A: several groups of rows, each row roughly a mix of its group's hidden directions
A (140 x 11)
[[  4 -12  -8  14  31 -11  14  -2  40 -16  -8]
 [ 25 -11  -7 -12   9  13  28 -11   0  37  12]
 [ 28  21 -12   8  14  34  12  -8  -6  10  22]
 [-14  26  24   2 -13 -25  -1 -20  -1  21 -22]
 [ 14  -1 -21  12 -13  23  26  -5 -11 -36   8]
 [-22  25  11 -14 -14 -13  26 -14  -7 -24 -17]
 [-13  10  15 -33   8   6  10 -29 -29 -13  -4]
 [-25  -6  13  14  -4   7  -2 -12 -45   3  19]
 [ 19  35  12 -25 -13   7  22  21  -3   5  -7]
 [ -4  14  -5  23  12 -34 -39   3  -1   2   0]
 [-37  -9   6 -16   3 -10  -9  33   7 -16 -16]
 [ 14  18 -12  -1 -21 -13   5  22 -38  16 -10]
 [ 37 -30 -17   7 -12   2  -4   0  24   1 -16]
 [-15 -15  27 -14 -17   3  36   6  20  -9 -12]
 [-28 -26   7  -4 -11 -11  18   0  21 -21 -25]
 [-38   9  -9  -9 -14 -34  10   5  17   5 -13]
 [  0 -16   3  -5  30  23 -32  15 -23  -1  12]
 [-12 -35 -13 -24  -5 -14  -9  25 -18  -6 -15]
 [ -3  14  24 -30 -19   5  16  -6 -25  24   3]
 [ 16  25  15 -36   9 -24  14   9 -12   8  -9]
 [ 19 -21  12   0   6  31  17 -35   7   9   6]
 [-24 -15 -28 -19  23  -3  12   5 -13   2  27]
 [-20 -30 -12 -11  -1 -11   2   6  42 -11  -2]
 [ 24   2 -43  -8   1  -4  19  -4 -12  15  19]
 [ 15 -33 -16  18  27  20 -14  -7  14   0  13]
 [-30 -17 -17 -11 -10  -1  -2  36 -19 -12 -11]
 [-35   3   5 -11  -4  20  -7  -3   8  -5  41]
 [ -4 -12 -16  28   2 -15  20  28  20 -19  14]
 [ 19 -36  -1   4  35   0   1  20  12 -12  -4]
 [-11 -21 -14  -6 -48  -1 -10  13  10 -13  -2]
 [  4  16   9 -13 -39  10  29 -11 -20   8   4]
 [-38   9  29   3   3   7  -2 -30   7 -14  -3]
 [ 24   2  36 -23 -12   8 -14  22 -16   5   8]
 [ 14  32  13 -12   8 -16   9  15  17   5  33]
 [-21  -4  -8   2  30  38  11   4  15  -1  19]
 [ -7  41   6  26  23   8   7  13 -12  -5  14]
 [ 14  -8  14  15 -29  35  22 -20   3   5   3]
 [  1  20   0 -28  26 -39  -4   8  -2  -3 -12]
 [ 15 -16  -6  -7  40  12  24 -13  11 -20   5]
 [-12  16  30  -4  12   1   8 -14  33 -11  25]
 [-22  20  -9 -19  10 -24  27  20  -5 -22  -4]
 [-13  12  23  -4 -18   4  15 -42  11  13 -13]
 [ 30  17  15  16  17 -16   4 -19  -4   8  30]
 [ -5 -27  -9  19  -2  33   3 -33   3 -10  11]
 [ -9  21   4   4 -37 -22   8 -21 -24   2   6]
 [ 18 -14 -18  27  10  32 -22 -18   7  -1  10]
 [ 20   0 -20  11   8  -2 -16  41  -7 -25   1]
 [ 39  11   0  -5 -29 -12   1 -21  20   8   7]
 [  5 -31  -5 -29 -11 -26  -5 -14  26   9  -5]
 [ 18   8 -15  23   6 -30 -31 -11   8  17   3]
 [ 20  -9 -27  13 -29  -2  27  -7 -19   7 -15]
 [-25  10  45 -16  -8   5  15  17  -3  -4  -7]
 [ -1 -30   7 -36  -4 -15  -1  -9  23  -2 -22]
 [ 23 -34  20  -9   6  -2  -3 -35   9  -4  -5]
 [ 16  -8 -10  18   7 -11 -27  10  -1 -10 -42]
 [-24 -12 -24  17  20 -13 -17  30  14  -8   7]
 [ 31 -12 -10  14   9 -16  -9   5  33  25   1]
 [ 37  -8  -5  -7   8  -8 -26  -2  -2  34   8]
 [-14 -19  -7 -22 -28 -16  10 -17   1  32   7]
 [-12  -5 -16 -29  -2   8  22  -8 -30  11  27]
 [-37  -4  -9  -6  27   2  12  22  -5 -26   7]
 [ 14 -51 -19  -4   0  -6   8  14   6   3  -9]
 [  8  14 -32  -2 -15 -12  11 -14  40  -2  -2]
 [ 30  30   5   2 -22 -16  16   8   4 -17 -20]
 [-31  -1   9  15  -3   4 -10 -14  24 -27  26]
 [-29  23  21 -21  11 -13 -10  27  -1 -10 -10]
 [ -2  31  -6 -33 -14 -29  -1  21   4  -3  -3]
 [-23  -5   2 -14   1 -17  19  18  15  39  12]
 [-30  22  -5  -3 -12  15   4  25 -22  -3 -26]
 [-10  36  11   8  11  24  -4   1 -34   2 -13]
 [-33  21  19  11 -10  21  -9 -14  22 -14   6]
 [-29  18  13 -15   5 -21 -17 -22 -10 -18 -22]
 [  1  52  11   7 -14   1   5  11 -17   4 -10]
 [ 20   5   1  10 -10  23   9 -43  21  -1  -3]
 [-19  -4 -23  24 -26 -11  15  -9 -12  -9 -28]
 [ 27 -25   8   7  26  -6  -2 -21  16   7 -26]
 [ 16  -1  47   8 -24  -7  -2 -17   6   1 -13]
 [  7  31  12 -14 -17 -26  30   6   7  -4 -18]
 [-29  17  20 -17  12   5  19  18  27  -8 -11]
 [ 35  -7  25  13  21  24   6  -4 -10 -18   9]
 [  8 -32 -14 -12   6   5  21   4  13  22  33]
 [  9  16  29  -8 -32  12  -9   6 -31   2  11]
 [-13 -35 -21  -1   5 -16 -10 -14  34   0   0]
 [  1 -10 -14  11   8 -45  -1 -24  16  14   9]
 [-32  -9  -5  10  -3  26  -1 -18  21  -6  30]
 [-33  14 -11 -10  -8  -4  20 -10 -19 -35  -2]
 [ 13 -27  -9   3 -17 -20 -11  18  17 -25 -25]
 [ 27   2  -6   0  -2 -12 -38   7  25  -9 -21]
 [  0  22  28  15 -11   7   3  22   4 -28 -26]
 [ 42  18  -4   1  24  -4  -4  17 -14  10  19]
 [ -2  21  22 -11   6  35  27  -8 -15  -4 -16]
 [-17 -23 -33  33   3   9  -2 -13 -15  -6  -8]
 [ 24  34  -8   4  -6   4   6 -23  34   2   1]
 [-23  13  10  -4 -34 -30 -11  -8  -3   5 -23]
 [-17   3   4 -34  25  19 -12  14  22  -7 -16]
 [-25  14  -9   8  39  -5   1  18  24 -12  -2]
 [ -8 -21 -10  32  16   0 -12  -9  36 -12  -6]
 [-27  18   7   5  -8   8 -10  24  -9 -40   0]
 [  9 -43   2 -16  11  12 -15  27  10  -1   9]
 [ 14 -24 -13  43  -7  -6  10  -5 -22  -7  -2]
 [ -1  17 -19 -10 -30  11 -17   7 -30  25   0]
 [-15  22  -1  10 -19  21   7  11  10 -29  29]
 [ -6 -37   8 -12  -9 -22   9 -18  27  -9 -13]
 [  9  -4 -21   7  12  10 -25  -9  22  11  39]
 [ -2  -4 -34 -27  17  -2   3  24  25   0  13]
 [-11  19  -1  -3 -35 -21 -18  -3 -14  -2 -30]
 [ 15  15  19 -12   0 -22  19 -28  22   4 -23]
 [-32  40  -5   5   1  12 -11  -1 -21  13  -7]
 [-26 -39 -11   0 -17 -15  14 -13  14  -1  16]
 [-16  18  -1   6   5  44  -9  16 -22  -8 -12]
 [  5  18 -19   3 -25  28 -14  -4 -14 -32  -6]
 [-16  25   4 -38  10  -3  -1  26  21   1  -4]
 [-16  31  19  21  28  -5  15  -1  13 -13  15]
 [-10 -11  23  -6  15 -29  15  -6  10  37  -1]
 [-25  10  23  12   0  15   5   4  16 -41   3]
 [ 18  36  -3   2   5   1  -7   7 -38  20   2]
 [ -1   7  -1 -10 -23   9 -24 -34  -7  27  18]
 [-12   0   0   2 -27 -23  -8 -38  15  23   1]
 [-11   2  25  -3 -30  27   1 -28 -19   8  -2]
 [ 32  19  33  -9   1  16   9  -2 -19  15  13]
 [ 29  -3  11 -15 -10   2  18 -10   5  42   9]
 [-20  22  17   5  39   3 -15   0 -25   2   0]
 [ 34  13 -30   0  -4   1  17  -1  28   2 -19]
 [ 10   5  23  19  -9  -5  30 -12  -4   3 -38]
 [  1  -1 -21 -13  15 -48   9  -4  16   5  -8]
 [ 11  -5  32 -28  -6 -15 -10  14  32  -2   0]
 [  2   6 -26   4 -11  34  -8 -17  -1 -16  31]
 [-26  -3 -13 -19 -20  18 -16  -5 -27 -24 -10]
 [ -8 -15  48   1  -9 -18  18  -8   0   3 -14]
 [-14   2 -27   4 -34   7 -18  -7   4 -18  27]
 [ 34  16   1  13  17   1   6  38  -4  -9 -13]
 [ 15 -24   3  12  26 -25   4  11  27  16  16]
 [ 34  16  30 -12 -12  -4  11  -6  -2   5  29]
 [  1  18 -20  -4 -31   3  15   5 -32 -24   8]
 [ 20   7  26  14 -34  10  14 -11  17  16 -13]
 [-15   8  -8 -33 -25   6 -23 -11  -9  26 -11]
 [ 10 -19 -31  -9  -2 -38  -3  11  18  14   4]
 [-11 -34 -22 -17  19  -6 -15  19 -21   4  13]
 [ 35 -13   5  20 -16  15 -11   4  14  30   5]
 [-11  -6  23 -22 -32  11  20  16  19 -18   1]]
the two rows of each list that fit no group, in list order (the others fit one group, some only roughly)
- k_355: [ -3 -28  15  17  -2 -10   9 -27  27 -14  20]
- k_848: [ 18 -18   3   7 -13   7  -1 -28 -38   2 -22]
- k_727: [-15 -17  19  13  -6  29  -6  23 -30 -12  -9]
- k_633: [ 29  -2  15 -15  14  17  12  28  15   4 -26]
- k_192: [-10  13   2 -23  20  20 -24  13  13  24  21]
- k_997: [ -1 -19 -12   8  46  19  11  12 -16   7   3]
- k_28: [ 18   9  35   4   1 -30   2 -18 -26   6  -4]
- k_150: [-16   0   5 -24  -6   8  25   3  33 -30  -9]
- k_951: [-39 -11 -10  21   5 -19 -28   3  15   3  -3]
- k_883: [ -2   9 -17 -26  21  12   0  10  -4   8  42]
- k_686: [  9  -8   8  31  13   6 -23  32  24  -4  -9]
- k_376: [-43  -8  25 -16  18   1   3 -16 -12   7   0]
 | k_192, k_150
- k_362: [  9  24  12   1  -5   0  22 -12   0 -41 -21]
- k_132: [-17 -25  24 -23  10  19  17  -2  -9 -14 -23]
- k_262: [ -9  35   3   3   6  30   7  -3 -16  -2  32]
- k_527: [ 20  -6   8  19  -6  20 -42  12 -20  -1   1]
- k_891: [-19  -9  11   7   7  31 -11 -17 -31  20  12]
- k_66: [ 13  -8 -29  34 -11 -16  24  14  -3  -7 -14]
- k_977: [ 12  10   8 -51 -13  -2 -12  -2  -3  18  -3]
- k_827: [  0   0  -6  -3 -25  -1 -36 -27 -23  19   5]
- k_435: [ 15  11 -34   4   2 -12  -8   2 -18 -39   3]
- k_185: [ -5   2  17   5 -22  22   2   8 -47   6   3]
- k_511: [-19   0  18 -19   6  10  19  37 -25   5  -6]
- k_228: [  1 -16 -25  -4  -5   1  39 -18  13  13  21]
 | k_891, k_66
- k_536: [ 16   1 -33   2   9 -32  12  -6  25 -18  -2]
- k_265: [-49  -5  24  -6   5  -8   2  -4  10  19  -5]
- k_305: [-12  37 -18 -16   2 -23 -16  12  24  -7  -1]
- k_4: [-18   5  -5  -5 -15  23  15 -36  29  -4   9]
- k_578: [-23  13   8  20  31 -22 -22   6   3  20 -10]
- k_252: [  3   1 -33   2   8  10 -38   0 -26 -12   9]
- k_431: [-45   4   0  13  13   0  13  11  13 -17 -21]
- k_261: [-13  -3 -32   7  13   5  -7   9  30 -16 -29]
- k_451: [ -6 -10   7 -36 -18  29  -5  26  10  -8  -9]
- k_395: [  6  15   6  -5  -9 -44  20   9  22   5  16]
- k_728: [-12  -6  22  17  15  43  -1  13   1  -9 -18]
- k_733: [  0   1  13 -46 -27   8  -8  -4  16  11  -6]
- k_258: [-28 -11  -9  -3   2 -18 -37 -26  -4   9  11]
 | k_4, k_578
- k_453: [  9   7  15  10  -1  18  30  37   5 -20  -9]
- k_619: [ -8 -23 -14 -21   7 -20  37   2   8 -11 -20]
- k_910: [-10  -7  24 -31  16  14   7  35  14  -2   4]
- k_407: [ -5  27  36  10  14 -22  10  24   6   2 -11]
- k_470: [-41 -16   9  13 -27  -1 -16   6  -8 -19  -2]
- k_364: [ 12  14   0   3   5 -38  17  19  28   3 -18]
- k_475: [ 19  26  17 -20   8 -10  -4 -10  32  10  20]
- k_329: [-24  14  17 -21 -11  16   9  11  33 -12  17]
- k_413: [-10 -23 -34  -5 -11 -14   9   7   8 -22  27]
- k_358: [-20   9  -9  -4  13  18 -18 -38 -20  14  10]
- k_336: [-25  14 -21 -18   4 -23  15   1  35  -2  -3]
 | k_619, k_413
- k_565: [ 21 -10  -5  29  31 -15  -3 -19 -22   4 -12]
- k_881: [-14  17  16 -30   4 -17 -19 -11 -32  11  -9]
- k_170: [ -5  -5  -7 -37   3  25  -6  34   8  -9 -14]
- k_825: [ 12  14 -21  15  -1 -21 -33  27 -14  -8   5]
- k_952: [ -9   2   5   0   1 -44   8 -32  -2  12 -17]
- k_113: [  2 -43   9  34   8  -3   6  -7   8  16   7]
- k_798: [ 35   8  19  11   9 -11  -1  21 -15 -12 -29]
- k_134: [-19  13 -13  44 -14   2   1  -7  -9   3  26]
- k_394: [ -6  24  24  19   9  -5   0 -39  -4   6  18]
- k_568: [-10  14  20  -9 -13   8  41  24   9  10  11]
- k_454: [ 10  14   4  -2  13 -30 -41  14   2   0 -18]
- k_949: [-12 -11  17  -8  27  37  11   6 -16 -21   6]
- k_493: [-11  18 -18  -6   7  27 -22  16 -22   9 -27]
- k_508: [ -2  -9  26 -18  -6 -15  26  14  -2  10 -37]
- k_681: [ -2   4  -8  -9 -18 -36 -25  -7 -30   7  13]
 | k_113, k_798
- k_723: [-20  -5 -17 -11  20 -41   7   9   3 -13  18]
- k_306: [ -4 -17 -32   6  -7  -8 -40 -17  -3  -8  12]
- k_872: [-23 -23   3  24  16  18   8  23  28   4   3]
- k_628: [-17  30  25  -9  17 -15   2 -31  -5  10  -9]
- k_929: [-20 -25   0 -14   4  17 -16 -11 -24 -26 -22]
- k_474: [  9  17  29  -3  -8 -16  28   4  23 -15  22]
- k_415: [-16  -1 -46   4 -14 -17  11 -13  14   0  14]
- k_794: [-19   8 -25   6  10 -15 -20  21  -4 -13 -34]
- k_347: [  8  11 -25  26  -5   9 -22 -16 -18  17  25]
- k_981: [ -4  -7  -4 -13  18 -16 -42 -24  -9  18  -1]
- k_276: [-19 -27 -21  26   6  21   9  15  14  -5  20]
- k_641: [16 -5 -6 20 25  1  2 15 21 -2 40]
- k_810: [ 15 -12 -10 -20 -26  20   2  38 -11  -4  -8]
- k_563: [ -8 -17  27   2   9  25 -23 -32   1  14   0]
- k_630: [ 28  10  26  -1   7   9  27 -17   6 -10  28]
 | k_723, k_630
- k_598: [-21 -31 -14 -28   1  10  -7 -15 -27   8   9]
- k_614: [ 18  28  22  15   2   7  14  29   5 -16 -20]
- k_778: [  2 -32  -7 -19 -12  -4  23  -9 -34  14  -5]
- k_472: [-28   9  27   9  31  -9 -23 -16   2  -2  11]
- k_292: [ -9   1  -8  -3  13  -8  21  20  26  -9 -40]
- k_905: [-11  33  16  29 -15   1  11  -7  -6   2  29]
- k_139: [ 36  16  14   8 -30 -12 -10  19 -17   0   0]
- k_705: [ 16 -16 -27  13  14 -27   2  -8 -30  12 -13]
- k_282: [  1  14  27  -3  24  -3 -20 -17 -20   8  31]
- k_573: [  6  10  47 -10   3   6   1  19 -13   2 -24]
 | k_778, k_139
- k_683: [-14   8  -8  29 -30 -14 -11 -23 -17  -9 -20]
- k_253: [-18 -27   3  -1   9  -1 -42   5  10  -5  22]
- k_729: [ 16  -8 -28 -21 -11  21  -8  -1 -34   0 -17]
- k_497: [ 22 -19  46 -10  17  -9   1  -4   3  11   3]
- k_357: [ 37 -16   1  -5   3  27   3 -18  27  12  -2]
- k_983: [ 17 -20   8  23  29  -2  14  12 -15 -23 -20]
- k_868: [ -8  14 -23   4 -23 -40 -10 -13  16  -8 -11]
- k_442: [ -6 -29 -15 -27  14  23   8 -21 -12  12  15]
- k_702: [ 39  14  -8  13 -12  22  25  13  12  -7  11]
- k_220: [-30  -4   2  -5   7   6  47  -3  12 -14   2]
- k_894: [ -7 -26  11  20 -35  -8  22 -11   9 -19  -6]
- k_736: [-19  13  -7  -1  -1 -17   0   1 -32  16 -38]
- k_396: [ -5 -12  18   0  11  -4  24 -11  41  25  -4]
- k_648: [-24 -10 -21 -43 -13  -9  -4  -6 -15  13   0]
 | k_357, k_648
- k_753: [-26  23   7  28 -27  15  11   0 -20   0   6]
- k_14: [ -8 -28 -14   9 -36  17 -11  -6 -17  -3  22]
- k_439: [ 23 -16  23 -11  21  24  17  21  20   2  -3]
- k_351: [ -6  -4 -29   0  18 -17   0  -8 -36   8 -25]
- k_813: [-15 -42 -16  20  -9   6  17  -5  -1  -4 -23]
- k_35: [-11 -11  -5  -3 -14 -29  18  -5 -40  13  13]
- k_402: [-26  10 -33   7   4  15  33  12 -15  -1   2]
- k_250: [-30  10   1 -21  31   5 -11  13   3  -6  29]
- k_769: [ 11  -3  -7 -22  -6   0  42 -32  -2   0   9]
- k_206: [ 21 -22 -18   4 -22   6 -22  -5  -8  35  -7]
- k_770: [-25  13  23 -11  -3  -5 -28  29 -16  15  -6]
 | k_351, k_206
- k_546: [ 18  -3 -16  13 -23 -29 -10 -14  23  23   9]
- k_125: [-35 -16 -14  23  24  14 -13 -13   3  -9 -16]
- k_857: [ -1  19  25   4 -31  13  27  11 -10 -10  20]
- k_156: [-16   4  -9  13 -42  12  33  -8  -1  -5   3]
- k_771: [  6   2 -17  22  41  29  10 -12   3   1   3]
- k_539: [  2 -20  -5  11   5  19  -9  -4  37 -14  32]
- k_850: [ 21  12  -7 -12  -2 -21  -2  18  39  21 -11]
- k_141: [-10   5  30  -7  16  22 -27  10 -18   5  25]
- k_609: [ -6 -12   0   3  15 -21 -19 -46  12  14   1]
- k_744: [-21  25  26 -22   9 -12 -20   8  16  22  -1]
- k_657: [-30   0   0  18  16  -8  -2 -23  36  -3  13]
 | k_850, k_744
- k_603: [ -9  33  34  20   6 -13   0   5  11 -12 -20]
- k_589: [ 6 31 26  6 40 14  0 -3 -2 -8  6]
- k_460: [  2  27  27  27  -3 -12   0  -7  31 -15  -8]
- k_124: [ 21  20  27   6  28   5 -10 -23 -16 -18  -1]
- k_692: [-14  12  45  -5 -13  16 -15 -10 -11  12 -14]
- k_308: [ -5   8   7  23 -21  47   2 -14   5  -8  -3]
- k_721: [ -4  24  22  13  -5 -14  14 -24 -31   2 -19]
- k_617: [  9  -1  26  32  16  21  13 -16 -14 -21   1]
- k_930: [-27  -1  -6   4  31   3  13  -6   9 -16  36]
- k_345: [ 19  17 -17  -2 -22 -11  14  41 -10   8  -2]
 | k_124, k_930
- k_691: [ 11  17  22  18 -23  16 -11   6  -7 -32 -19]
- k_240: [-19  13  -1 -11  26  35 -12  13  10 -10  24]
- k_444: [ 11  10  -2 -12 -21  -1  48 -19  10   0  -4]
- k_516: [-19  29  11  20  -2 -28  22 -10   1 -23  -2]
- k_294: [ 10  -5 -38  -1   8   2  -4 -32   5  21  20]
- k_734: [ 25  11  18  -4 -25   1 -13  21 -16  32   2]
- k_314: [ 14  18 -23  -6  23 -26   2  18  -1 -31  -5]
- k_909: [  3  20   4  22  18 -28 -10  35   9  -7  12]
- k_226: [ -9   6 -35 -10 -28   1  14   6 -31   3  14]
- k_695: [  8 -35 -13 -18 -29  26 -13   7   5  -3   8]
- k_762: [  2  30 -13 -17   6 -34 -20   9  22  -4  -7]
- k_779: [ 19 -14 -13   7  27  18 -24  20 -16 -24   4]
- k_956: [ 36  25  -4 -11 -15 -21 -10  22 -13  11  -6]
- k_333: [ -6  28  24  11  -9  26  15 -10  27  -8 -14]
 | k_516, k_294
